Here are some numbered points:
tensor([-0.68,  0.26,  0.72, -0.44,  1.19,  0.18,  1.58,  0.37]) 0
tensor([-1.87, -1.38, -1.08,  1.00, -0.20,  1.57,  1.66, -0.42]) 1
tensor([ 1.39,  0.25, -0.12, -0.26, -1.14, -1.88, -0.34,  0.29]) 2
tensor([ 0.02,  0.35,  0.86, -2.10, -1.44,  0.99,  0.01,  1.43]) 3
tensor([-2.01, -0.78, -1.37,  0.62, -1.17,  0.29,  0.26,  1.70]) 4
tensor([-0.46, -0.27,  0.34,  0.41, -0.18,  0.76, -0.09,  0.94]) 5
tensor([ 1.03,  1.05,  0.57,  1.32, -0.84, -0.90, -1.57, -1.24]) 6
tensor([-1.74, -1.04, -0.93, -0.43, -0.45,  0.26,  0.02,  1.87]) 7
tensor([ 1.42, -1.33, -0.92, -0.99, -0.37, -0.60,  1.86, -1.31]) 8
tensor([ 0.69, -0.78,  0.05, -0.41,  1.60, -0.38,  0.18, -0.89]) 9
tensor([ 1.28,  1.13,  1.39,  0.14, -0.30,  0.19,  0.48, -1.11]) 10
New points follow, each followed by the numbers of its three nearest points above by angle, nearest first.
tensor([ 0.24,  0.01,  0.17, -0.26, -0.46,  0.49, -1.00,  0.60]) : 3 5 7
tensor([ 0.39, -0.30,  0.17,  0.10, -0.56, -0.71, -0.70,  1.59]) : 2 7 5
tensor([ 1.52, -0.02, -0.15, -0.42, -1.03, -0.86, -5.01,  0.55]) : 6 2 3
tensor([ 0.78, -0.64,  0.85, -0.80, -0.27,  0.20, -0.14,  0.71]) : 3 2 5
tensor([ 0.58,  1.25, -0.53,  0.19, -0.25,  0.48, -0.46, -1.10]) : 6 10 2
tensor([ 1.29,  1.25,  0.91, -0.87,  0.86,  0.60,  0.06, -0.45]) : 10 9 0
tensor([ 1.57,  1.80,  0.51, -0.98,  1.44,  0.70,  0.53, -0.63]) : 10 9 0
tensor([ 0.87,  0.21, -0.16,  0.61,  0.11, -1.42,  0.73, -1.35]) : 8 2 6
tensor([ 0.53, -0.39, -1.56, -0.81, -0.62,  0.90,  0.71,  0.62]) : 8 7 4
tensor([ 0.55, -0.40,  0.26,  0.17, -0.44, -1.37, -0.55,  0.18]) : 2 6 8
tensor([ 0.73,  0.30,  0.00, -0.64,  0.05, -0.22, -0.29, -1.16]) : 10 9 6
tensor([-1.83,  0.07,  0.91,  2.32,  0.94, -1.89,  0.02,  0.84]) : 4 5 0
tensor([ 0.43,  0.47,  1.12, -0.25,  0.95,  0.44, -1.82,  0.08]) : 6 10 9
tensor([ 0.50,  0.59,  0.83, -0.52,  0.55,  0.29,  0.21, -0.36]) : 10 0 9
